(in the rows, 128 means zero)
A single turn carries every row of the set below to another of its rows. Some are shown first; where does it send the rows asked next?
j_308: [139,148,130,111,135,138,162,120,146,152,108,143,131,122,108,153,151]
j_924: [106,129,103,128,137,120,126,109,137,141,130,134,109,125,138,91,158]
j_518: [112,142,141,136,114,125,162,157,114,119,124,146,97,120,151,141,169]
j_957: [134,150,134,100,129,166,126,135,142,133,103,155,102,96,140,127,167]
j_712: [143,152,147,128,160,120,175,115,127,133,118,125,119,96,135,130,141]
j_687: [120,145,137,132,117,133,169,153,115,121,118,151,89,124,149,146,165]
j_940: [143,139,119,115,150,146,159,125,130,144,92,141,139,130,109,144,141]
j_966: [136,145,126,101,138,172,124,138,131,129,93,156,105,101,141,123,161]
j_655: [143,145,142,131,168,121,171,119,118,128,111,123,127,99,135,122,138]
j_29: [125,146,139,102,126,156,120,140,143,132,113,147,106,89,142,122,174]
j_560: [121,141,97,121,141,137,141,97,140,148,116,148,94,135,134,106,147]
j_272: [125,153,112,122,103,126,133,134,129,151,154,133,99,111,137,139,153]
j_78: [120,138,136,105,130,153,113,147,134,126,112,142,116,88,144,114,173]
j_59: [139,160,103,118,111,142,144,127,124,153,138,146,90,121,132,146,142]
j_939: [124,144,131,134,125,138,170,153,107,119,109,153,91,129,149,145,158]
j_430: [108,139,108,124,131,121,132,103,147,147,135,138,102,124,136,100,161]
j_373: [110,128,97,128,146,128,127,109,129,139,120,137,110,130,137,90,149]
j_811: [139,150,150,129,159,115,173,117,129,133,123,121,123,92,135,127,145]
j_516: [118,131,138,119,132,116,141,137,142,142,125,119,154,108,114,132,163]
j_789: [122,137,128,138,130,139,164,159,98,115,105,149,98,131,151,137,156]
j_113: [145,151,143,130,166,124,175,115,122,131,113,126,122,99,134,127,137]
j_714: [115,132,130,141,127,130,157,164,100,112,112,144,104,125,152,131,161]
j_460: [144,149,89,123,126,151,142,132,107,147,119,147,96,130,134,137,132]
j_69: [112,135,137,139,120,124,157,164,106,114,121,142,102,119,152,134,165]
j_857: [118,132,92,125,148,136,136,104,130,142,113,144,102,135,136,97,144]
j_23: [131,138,124,105,143,167,119,143,123,124,93,148,113,100,142,114,160]
j_894: [126,144,139,113,128,123,153,126,154,150,125,131,138,112,110,148,163]
j_126: [134,134,87,130,133,145,130,145,92,136,119,135,111,127,137,121,130]
j_154: [117,138,109,128,109,118,122,148,116,142,153,123,113,108,138,123,154]
j_938: [120,122,127,122,147,124,138,142,125,135,109,119,159,116,114,123,152]
j_209: [133,126,117,120,156,139,147,137,119,137,94,130,152,126,112,129,141]
j_65: [120,129,97,132,126,129,120,152,98,135,136,122,120,115,140,113,142]
j_828: [123,133,130,106,139,158,113,148,125,122,102,142,120,93,144,109,166]
j_726: [115,144,103,121,133,129,139,97,148,149,128,145,95,129,135,107,155]
j_595: [138,146,149,131,161,113,168,120,124,130,122,118,128,92,136,122,145]
j_740: [139,143,145,133,166,115,167,121,119,127,117,119,129,96,136,120,141]

j_78 moves to j_29
j_655 moves to j_740
j_714 moves to j_69
And these:
j_65 moves to j_154
j_560 moves to j_857
j_516 moves to j_894

A single turn carries every row of the set below to another of its rows. Some are shown first; where does it send the rows asked next?
j_727: [124,119,118,119,108,123,108,134,105,134,115,149,119]
j_547: [132,116,161,133,119,139,105,117,113,147,134,131,122]
j_794: [141,120,106,134,141,112,145,124,148,106,145,139,140]
j_849: [124,130,128,133,143,116,123,105,146,106,152,141,138]
j_901: [158,117,124,140,124,128,107,117,139,113,134,122,162]
j_931: [161,121,119,106,130,109,142,129,142,145,140,133,130]
j_631: [129,139,130,135,137,112,122,105,145,105,148,139,141]
j_276: [128,116,156,134,124,135,101,111,117,151,136,137,131]
j_313: [153,117,129,142,126,119,105,118,136,110,136,122,162]
j_423: [130,110,121,155,117,138,140,134,115,156,109,104,120]
j_9: [116,95,131,131,145,135,106,117,113,120,99,120,130]
j_337: [116,132,132,109,138,131,154,127,157,126,124,107,144]
j_3: [120,87,138,128,146,136,120,119,114,123,101,111,130]
j_862: [128,108,103,127,133,120,165,135,152,118,125,120,130]
j_602: [142,120,118,147,150,117,150,120,114,146,112,106,108]
j_297: [129,138,106,148,138,150,147,143,117,132,127,122,149]
j_763: [127,132,103,141,148,150,142,139,108,145,128,119,140]
j_743: [123,143,139,135,109,102,110,105,129,124,118,110,120]
j_909: [128,109,156,128,126,130,98,114,114,149,127,137,131]
j_893: [122,101,106,150,117,143,153,141,138,134,112,110,131]
j_342: [129,102,153,144,119,139,116,115,122,160,116,110,122]
j_771: [135,103,126,155,116,139,141,141,127,151,106,109,114]
j_422: [113,129,130,109,140,140,149,120,153,130,125,104,144]
j_524: [130,118,102,133,139,114,146,125,148,107,146,143,134]
j_112: [130,121,121,122,109,117,104,129,109,129,111,148,116]
j_197: [120,127,125,114,145,143,152,124,148,134,127,98,147]
j_181: [126,141,134,133,105,107,112,101,141,123,115,108,120]
j_164: [129,121,110,130,144,109,139,131,149,106,152,138,131]
j_550: [134,136,135,129,106,106,111,102,143,114,115,113,126]
j_188: [126,119,119,141,155,118,136,115,111,147,108,107,103]
j_485: [134,100,154,145,118,144,120,125,120,153,112,111,118]
j_993: [158,127,117,107,128,113,148,129,144,143,142,122,134]
j_333: [122,109,100,136,129,120,161,133,153,117,124,120,125]
j_27: [126,130,134,132,143,114,118,111,140,109,160,136,135]
j_483: [159,122,121,131,117,128,113,121,141,112,137,124,163]
j_506: [134,102,123,152,112,139,138,135,123,160,110,109,119]
j_407: [125,136,148,128,133,116,111,102,131,132,149,144,124]
j_203: [159,120,121,108,131,102,139,134,142,137,140,137,136]
j_730: [137,120,114,145,152,116,142,112,115,146,114,107,103]
j_295: [118,106,107,142,119,145,157,144,135,133,112,109,133]
j_499: [117,86,132,129,146,137,112,117,120,119,101,116,132]
j_852: [124,107,106,151,123,138,152,150,143,129,110,113,128]
j_11: [127,133,155,129,128,120,108,106,126,130,153,135,122]
j_899: [127,136,103,146,141,152,141,138,111,137,132,124,145]
j_503: [123,139,149,123,126,114,107,107,129,130,142,145,128]
j_561: [132,100,148,147,126,133,114,115,115,157,112,107,122]
j_886: [119,113,103,136,137,119,155,142,156,113,128,122,126]
j_611: [121,118,127,121,110,126,110,135,98,136,116,144,122]

j_112 moves to j_9
j_561 moves to j_423
And these:
j_422 moves to j_931
j_276 moves to j_342
j_11 moves to j_547
j_611 moves to j_3

A single turn carries every row of the set below to another of its rows. Some are shown first; where does it send the rows asked next?
j_230: [101,108,119,148,124,127,131,119,120,143,130,86]
j_262: [130,107,133,157,130,108,142,117,117,130,147,97]
j_153: [158,128,127,147,126,121,148,146,141,126,121,91]
j_775: [94,139,137,113,114,116,129,141,146,89,128,108]
j_481: [127,133,166,133,122,123,129,119,144,157,134,105]
j_247: [103,109,117,144,108,109,127,135,147,142,131,118]
j_643: [137,160,125,101,125,138,134,124,144,117,132,110]
j_467: [121,136,144,111,126,120,109,108,146,94,115,123]
j_303: [133,106,155,147,126,109,125,108,131,145,136,108]
j_868: [144,123,125,120,119,142,131,121,120,108,146,98]
j_900: [143,122,145,128,152,110,129,117,127,137,103,95]
j_416: [86,127,109,128,128,128,132,134,133,145,135,109]
j_459: [129,140,140,102,144,137,131,118,110,121,131,94]
j_898: [102,136,140,143,118,116,136,141,140,158,123,83]
j_856: [123,135,129,149,135,122,156,131,117,130,150,85]
j_500: [111,102,130,151,108,125,124,120,135,148,132,94]
j_836: [122,143,123,129,127,97,133,136,137,79,122,108]
j_402: [131,145,146,98,137,120,115,106,141,128,119,120]
j_884: [97,123,129,137,117,100,124,140,151,154,123,118]
j_846: [143,148,108,129,118,118,145,137,143,101,143,104]
j_695: [84,136,126,126,130,112,129,140,140,153,125,111]
j_8: [98,112,104,137,118,127,130,133,135,137,138,112]
j_401: [94,129,132,116,118,111,127,138,141,83,129,109]
j_122: [98,137,145,109,110,119,124,139,152,96,125,114]
j_636: [150,119,135,143,143,94,141,136,133,128,109,92]
j_689: [111,117,142,147,104,118,127,132,147,156,125,93]
j_889: [128,160,127,122,114,120,132,139,152,90,126,108]
j_977: [97,122,137,116,118,110,121,129,141,87,125,113]
j_148: [126,155,139,112,114,133,120,127,155,99,121,119]
j_563: [94,129,128,141,129,122,140,134,124,151,125,78]
j_10: [145,128,139,119,146,141,128,114,132,140,114,98]
j_425: [123,151,149,135,129,131,149,134,133,151,142,89]
j_723: [149,129,156,130,117,82,131,140,141,121,123,99]
j_77: [157,131,128,132,126,149,137,132,140,135,124,95]
j_285: [98,125,147,110,112,115,119,129,150,89,125,115]
j_296: [144,128,118,136,128,81,137,128,138,98,130,110]
j_566: [159,112,135,135,99,110,134,135,140,109,139,101]
j_268: [119,127,133,123,134,97,117,116,135,86,116,116]
j_623: [135,125,142,116,139,85,116,109,141,118,115,120]
j_943: [130,146,160,108,144,99,127,130,124,129,117,92]

j_856 moves to j_425
j_153 moves to j_77
And these:
j_402 moves to j_623
j_148 moves to j_467
j_723 moves to j_566
j_884 moves to j_247
j_898 moves to j_689
j_977 moves to j_401

A single turn carries every row of the set below to another of its rows. Some are shown first; where does it send the rows asked next?
j_288: [139,113,144,144,131,132,154,136,126,130,125,132,154,128,132,154,129,106,116,126,146,151]
j_705: [110,150,124,152,128,129,130,144,113,131,127,103,133,136,149,111,94,128,134,111,149,151]
j_772: [124,165,141,123,173,140,150,119,149,136,101,116,135,125,144,141,111,127,104,103,147,99]
j_735: [114,144,135,112,123,121,129,144,138,137,103,104,160,120,112,124,103,98,108,121,121,109]
j_79: [118,141,99,144,134,133,99,137,114,140,105,130,165,121,104,168,123,115,120,103,134,130]
j_751: [148,147,120,136,153,117,136,152,152,154,136,148,160,113,123,153,105,135,140,94,142,139]
j_672: [119,149,138,147,185,138,152,135,150,136,121,106,129,142,138,155,90,125,133,124,134,142]
j_804: [122,163,132,146,170,144,125,133,131,115,97,132,143,144,149,117,137,128,115,93,148,125]
j_332: [114,131,106,133,120,109,131,122,129,135,104,125,158,114,117,148,142,103,124,106,165,115]
j_125: [108,112,110,126,146,120,131,126,116,153,121,148,143,121,144,146,111,93,127,100,129,144]
j_986: [141,115,87,129,142,150,137,149,135,144,100,99,132,128,138,116,111,136,116,102,135,112]
j_840: [124,117,121,114,147,137,127,137,128,144,95,92,127,147,90,126,115,123,140,123,146,121]
j_795: [119,137,137,155,136,103,116,114,124,146,120,111,149,105,133,162,146,130,123,116,143,131]
j_963: [137,141,102,127,168,114,128,140,134,153,111,104,160,109,105,178,131,116,130,112,134,124]
j_396: [123,135,118,120,124,141,146,172,143,146,119,110,128,137,128,129,92,106,122,122,150,134]
j_5: [124,121,118,133,162,126,108,137,139,149,109,133,124,150,101,139,100,145,136,111,122,95]
j_432: [126,130,121,132,149,110,143,119,153,114,122,93,146,125,140,126,130,143,157,82,132,124]
j_932: [124,142,108,137,159,133,138,150,126,132,107,133,119,142,129,145,68,110,119,109,115,127]
j_67: [121,130,118,129,160,144,129,141,140,109,100,127,162,149,111,153,106,103,117,107,103,110]
j_357: [114,140,137,121,145,118,101,141,92,133,115,108,122,147,118,117,129,125,135,107,136,123]
j_102: [123,140,141,140,101,118,112,136,141,128,120,111,145,117,130,115,116,141,128,94,124,126]
j_787: [149,130,108,158,154,101,135,118,130,121,109,127,144,117,119,171,135,139,134,97,134,118]
j_807: [149,150,127,149,151,95,152,131,102,131,125,125,159,109,132,137,101,123,119,112,133,141]
j_143: [115,151,140,133,177,115,128,116,123,140,125,97,142,143,112,140,102,149,137,123,140,95]
j_311: [118,134,105,134,152,144,141,113,133,150,116,118,168,119,117,156,90,120,144,98,148,157]
j_72: [132,141,121,135,149,155,125,130,134,154,107,110,124,120,141,147,91,147,100,104,118,103]
j_501: [119,142,124,148,163,112,151,145,149,123,131,133,122,144,159,122,112,127,146,99,152,130]
j_362: [126,141,145,127,149,123,131,139,127,113,129,121,135,160,118,134,137,142,139,107,161,98]
j_626: [113,134,127,130,189,128,121,130,144,129,127,101,153,134,137,155,126,127,143,99,99,129]
j_345: [123,140,112,134,162,144,118,154,122,145,105,95,147,130,149,102,140,125,121,111,142,139]

j_932 moves to j_501
j_345 moves to j_72
j_143 moves to j_357
And these:
j_288 moves to j_311
j_432 moves to j_735
j_787 moves to j_332

